128 stands for zero in the data rows.
Here are some numbered points:
[ 97 255 152 130 138 152 146 179  94 158 134 169 173 126 105 125 129 141 163 114 149  81 181 146 149  95] 0
[ 98 180 110  95  93 151 154 129  97 136  96 139  29 130 125 124 118 138 153 106 134 133 125 135 158 153] 1
[241 255 175 210  92  66 105 167 134  73 108 150 255 130 136 111 195  69  21 168  97 114  35 255 121  94] 2
[125 179 111 204 141  97 102 111  97  89 155 152 253 132 155 118 139  96  76 125 100 121  49 161 109 161] 3
[116 225 125  96 148 173 134 109 106 148 108 119 182 101 121 100 138 117 141 113 147 118 140 144 147 140] 4
[104  62 119 120 112 147 148 148 166 113 180 113  14 139  84 111  88 151 142 140 124 150  82  72 104 139] 5
[105 213 135  87 101 182 185 131  75 128 141 106  71 107 105 138 110 140 154  99 176 151 130 114 159 106] 6
[134  68 115 147 154 157  95 129  84 141 132 172  89 122 135  45 108 143 132 127 121  68 101 128 105 156] 7
[122 178 109 119 135 104 139  90 166  92  89 143 146 143 141 178 158 123 103 121 127 153 135 107 140 147] 8
[123  97 129 111 135 149 141 200  90 119 139 157 133 140 107  86 118 163 119 131 135  76 108 114 118 121] 9
[ 85 239  97 134 160 112 175  63 135 154  98 214 243 155  86  75 108 126 137 183 129  58 156  99  96  66] 10
[133 195 101 105 111 134 156 124 113  79 105 168  88 158 149 188 151 130 138 109 124 115 151 163 158 153] 11
[ 76 148 138 190 128  84  92 113 141 126  64 157 255 135  66 128 121 127 114 176  95 223 111  29 136 119] 12
[114 161 107 184 155 110 109 121  97  98 152 149 213 127 145 115 121 106 101 121 108 125  71 139 123 164] 13
[144 184 149 101 125 151 149 150 114 125 146 147 121 101 167 123  84 161 126 124 127 122 133 111 120 155] 14
[145 210 164  99 136 145 117 154 109 143 121 153 133  65 160  95 131 124  91 144 145 112 133 116 168 132] 15
[158  88 103 126 135 157 140 131  91 108 165 104 140 102 122 135 112  86 151 118 139 137 127 144 134 166] 16
[138 128 110  86 100 161 140 123 164 146  99 108  61 135 116 122 121 135 132 119 155 125 148 112 105 146] 17
[133 106 123  61 160 106 157 132 155  83  94 177 134 142 174 162 106 190 150 110 146 127 162 133 144 102] 18
[166 244 138 220 123  72  97 130  97  81 144 158 255 131 153 122 165  92  49 141  95 109  33 202 118 135] 19
[ 63 255 128 115 128 146 137  74 106 170 105 141 122  99 153  82 132 102 110 112 146 155 135  79 137 124] 20
[135 158  90 111 122 139 132 120 135 123 108 142 158 130 130  79 105 158 134 136 119 112 161 188 119 141] 21
[165 255 201 166 125 208 126   9  46 189 195 181 249 179 170 146  67 176 160 102  84 166 214   0 137 152] 22
[147 229 184 212 137 161  41  35  53 207 156 141 255 199 149 147  95 195 168 110  78 165 219   0 144 132] 23
[ 96 233 127  96 105 145 171  95  83 137 101 140  73 135 131 127 132 134 141 101 143 138 160 146 125 113] 24
[114 247 124  94 149 183 142 110  96 156 107 118 178 101 111  89 137 114 144 111 151 115 140 144 150 138] 25
[146 211 160 113 135 138 114 150 107 136 124 153 151  74 159  98 134 121  87 143 140 111 121 124 162 134] 26
[170  96 137 157 120 127 108 146 190 121 133  87 155 114 134 127 139  69 131 129 125 149 102 145  92 143] 27
[ 93 255 160 134 133 152 151 192  90 162 135 173 177 129  96 131 136 136 167 111 155  77 180 144 153  92] 28
[ 69 136 151 174 105  83  56  71 126 109  50 151 255 159 102 164 120 132 153 167  93 193 107  58 154 133] 29
[115 114 132 115  92 130 162 177 151 136 156 110  51 123  95 123 105 171 120 131 131  96 121 122  99 129] 30
[155 103 100 111 133 156 135 102 115 122 140 116 126 107 141 136 114 118 138 112 130 149 124 114 139 173] 31
[124  32 114 145 124 114 109  96 111 125 142 114 242 139 168 140 145 135 110 122  91 134 114 150  98 146] 32
Which two points above are nearest to each new point, looking only along the 5 directions in which the numbered points spread most? Their numbers follow each, smallest number first.
[127  59 107 148 119 112 114  99 121 124 124 109 224 110 180 139 122 123 122 120  87 139 123 152 114 154] 27 32
[168 255 145 205 119  83 105 134  90  86 135 157 255 126 149 114 170  88  52 146 103 109  45 207 115 125] 2 19
[143 167 123 113 122 106 150 114 165 107  98 158 187 104 139 173 144 129 112 134 106 154 147 147 111 133] 8 21
[158  63 124 145 137  89  99  95 126 125 121 109 255 128 156 121 153 133 100 140  94 116 112 135  91 131] 13 32
[ 99  10 174  92 136 158  18 139 137 203 133  95 246 128 110 169 110 140 121 138 108 170  91   4 147 145] 29 32
[158  62 121 150 139  87  96  82 120 123 118 109 255 123 166 118 157 132  94 140  86 112 107 146  89 134] 13 32
[117 155 101 189 155 110 108 109  94  95 151 143 215 125 146 122 123  98  99 117 104 129  62 143 122 173] 3 13
[ 99 217 118 106  78 146 158 148 161 145 116 108  16 143 114 115 109 145 132 119 161 136 127 134 113 148] 1 6
[160 167 142  95 144 165 143 158 116 149 139 120 125 101 111 114 135 122 125 119 150 140 156 123 154 144] 14 15
[136  24 115 113 161 178 133 136 115 148 150 109  28 100 128 119 104 103 161 107 127 141 153 104 146 184] 5 30
[111  15 150 140 152 113  60 119 116 142 161 121 255 102 179 110 134 141 113 158  77  90 113 144 105 145] 13 32
[109  50 128 120 129 141 149 143 157  78 175 137  19 147 100 137 116 160 147 146 119 131  83  98 102 129] 5 30
[158 167 135  91 146 166 148 154 114 140 134 130 124  95 117 115 133 124 127 122 147 137 157 137 158 142] 14 15
[115 132  98 181 147 123 108 110  89  98 150 138 199 122 139 113 116  95 118 114 116 136  69 135 120 175] 13 32
[ 63 254 132 123 125 145 130  77 109 168  96 140 144 103 141  90 132 104 111 116 141 160 135  74 139 126] 4 20
[146 124 114  84 107 164 140 122 155 145  99 103  67 126 116 119 121 130 135 118 160 127 146 111 112 143] 1 17
[122 151  92 139 130 146 109  83  72 120 109 178 119 125 140  66 102 144 112 124 119 106 124 121 111 139] 14 21
[179 116 144 144 134  88 109 144 176 130 147  97 248  94 138 104 142  83 116 149 137 133 113 152 105 118] 3 13
[149 115  74 124 142 167 110 134 100 134 129 160  30 128 140  56 106 156 121 127 113 105 118 122  97 166] 7 30
[144 145 113 100 100 154 131 143 172 141  89  97  49 143 116  98 124 129 135 127 159 122 129 133 113 127] 17 30
[102   0 151 128 149  92 123 160 152 125 199 145 250  94 115  81  96 133 139 165 146 148  81 103  99 105] 7 32
[135 110 123  69 157 108 154 129 157  86  95 175 141 137 171 162 111 182 146 112 140 128 161 135 140 108] 17 18
[ 81 228 107 136 161 106 171  67 136 157 108 213 255 151  91  79 111 124 136 189 123  56 150 101  97  67] 10 28
[142 107 143 106 153  89 169 140 147  95 115 156 219 121 165 139 129 165 131 120 141 128 160 143 151  89] 18 21
[143 205 147 105 123 156 151 141 106 121 140 151 114  99 173 115  81 164 124 123 125 122 128 115 118 161] 14 15
[134  67 108 151 158 155  92 123  73 138 123 182  84 117 137  27 107 145 122 130 118  63  95 130 104 156] 7 9
[159 232 208 171  84  88 136 165 225  60  42 156 136 102  52  78 186 107 138 200 146 176  96 241 114  15] 8 26
[141 127  78 120 137 164 116 132  99 133 124 160  29 129 140  65 109 154 123 125 116 107 118 125 105 163] 17 30
[108 149 103 177 139 117 114 128  99 103 149 130 195 127 134 118 122  98 119 116 119 133  76 148 122 162] 13 27
[142 158  95 114 123 133 133 122 135 121 112 138 171 124 132  83 111 149 130 138 120 113 158 189 120 137] 21 26
[167 166 181 135 102 127 147 209 134 166 185 105 156 173  87 177 134 129 148 104 173 141 133  72 113 116] 14 21
[132  48 119 141 128 113 116 103 111 127 141 113 244 131 165 137 143 134 111 124  98 136 114 148 105 138] 13 32
[167 130 154 115 108 157 112 138 124 152 136 121  73 154 111 157 144 123 109 107 158 158 110  35 117 159] 17 31
[157  93 129 150 103 127 119 149 192 111 132  91 141 116 135 139 136  76 119 130 128 164 112 142 107 141] 16 27
[135 184 115 202 142  93  97 119  93  90 159 147 255 128 148 126 143  94  70 127 101 125  52 164 120 156] 3 13
[ 16 116 107 188 175  44 210  60 199 183  28 118 255 125  68 142 178 144  81 204 122  23 183 255 133   0] 10 12
[136  67 129 113 132 103  80 103 181  94 116 128 192  99 190 172 139 131 121 128 120 142 136 133 126 158] 27 32
[157  90 142  99 155  85 170 138 156  88 115 154 218 120 172 140 128 166 133 120 140 131 159 139 149  94] 18 21
[140 156 137 112 133 103 159 167 182 140 164 106 207 130  99 122 123 140 138 131 174 152 123 130 124  81] 18 21
[137 130 144 106 156 108  95 102 130  84 115 197 168 121 205 143 133 173 117 155 111 105 172 180 157 144] 13 21
[168 128 153 112 106 161 112 137 135 151 132 122  64 156 112 166 147 128 110 106 154 158 119  36 115 160] 17 31
[135 170 142 116 136 179 153 111 104 137 139 141  98 140 116  86 111 131 156 116 159 104 126 116 140  98] 14 21
[147 126  76 121 138 163 116 132 102 126 125 161  36 131 141  73 112 153 123 125 115 106 122 128 105 164] 16 30
[121 137  96 128 104 113 117 122 136 122 136 124  47 128 149 115 118 130 111 123 121 186  69  89 112 163] 17 31
[119 180 104 119 134  93 137  88 174  85  82 143 153 143 144 192 164 123  94 122 121 160 136 107 141 154] 8 11
[ 77 255 100 135 162 106 188  61 140 158 101 226 255 158  78  77 108 121 140 193 131  53 155  94  96  57] 10 28
